In the data rows, 500 means zero.
Some points, each followed by its number:
[446 498 599 520 543 562 576 508 574 441 542 608 633 438 478 382] 0
[400 529 534 568 482 577 477 468 481 573 610 354 517 399 477 435] 1
[496 472 507 493 497 515 527 502 570 473 512 550 470 493 466 494] 2
[350 441 589 531 532 491 593 406 513 559 554 475 557 503 379 497] 3
[500 379 400 426 337 547 380 589 597 497 333 531 489 506 564 527] 4
[508 451 674 513 587 471 529 491 465 522 499 464 506 425 464 473] 5
[485 365 601 414 598 447 535 355 572 412 363 606 477 533 451 578] 6
[493 410 674 495 575 481 538 456 494 489 443 503 484 458 475 482] 7
[535 511 535 531 549 387 432 534 299 603 481 336 543 493 572 520] 8
[441 473 643 587 577 462 459 442 324 622 536 249 506 450 448 515] 9
[580 570 543 577 679 243 589 429 342 484 568 493 433 616 430 586] 10
Which three points above are nearest to each new point? Their numbers follow each, nearest first.
[542 367 465 469 506 402 284 497 389 650 333 207 506 489 593 648] 8 9 4
[480 604 403 536 425 662 593 517 596 443 626 552 423 466 482 397] 2 0 1
[528 596 321 546 354 580 513 550 631 418 582 579 310 487 442 446] 2 4 1
[365 393 589 547 553 478 497 346 431 588 494 271 457 443 350 545] 9 3 1
[448 472 586 462 517 522 556 477 537 489 475 686 651 467 515 446] 0 2 7
[429 397 623 491 556 508 539 428 549 475 469 499 477 464 397 488] 7 5 3
[539 511 398 542 500 435 434 488 390 533 464 396 389 605 511 599] 8 2 10
[434 495 497 502 480 640 555 465 551 459 554 532 495 427 437 442] 2 0 1
[508 325 547 371 520 354 462 536 639 437 259 678 531 632 515 570] 6 4 2
[542 436 508 488 488 420 431 537 442 576 407 421 576 499 570 512] 8 5 7
[418 558 273 526 363 607 341 596 494 739 570 233 637 422 599 507] 1 8 4
[606 394 571 400 634 245 509 413 552 362 276 691 398 726 509 703] 6 10 7
[514 532 436 482 483 464 452 504 491 553 461 496 602 510 579 512] 2 8 4
[438 351 620 394 548 453 612 415 664 402 335 767 587 613 484 555] 6 7 2
[463 441 423 421 416 549 430 618 555 556 392 554 556 573 567 526] 4 2 7
[505 704 499 566 459 621 628 557 494 430 746 598 569 408 484 287] 0 1 2
[420 482 480 509 406 648 462 524 533 552 542 399 566 365 488 407] 1 2 0
[540 620 456 586 463 532 495 531 401 513 629 339 372 452 443 480] 1 2 8
[578 526 389 521 486 408 390 516 376 572 461 378 399 595 574 636] 8 2 10
[571 511 610 502 652 267 528 465 321 465 454 485 475 636 466 594] 10 8 5
[415 427 606 484 514 587 566 432 629 394 475 561 462 461 376 443] 2 0 7
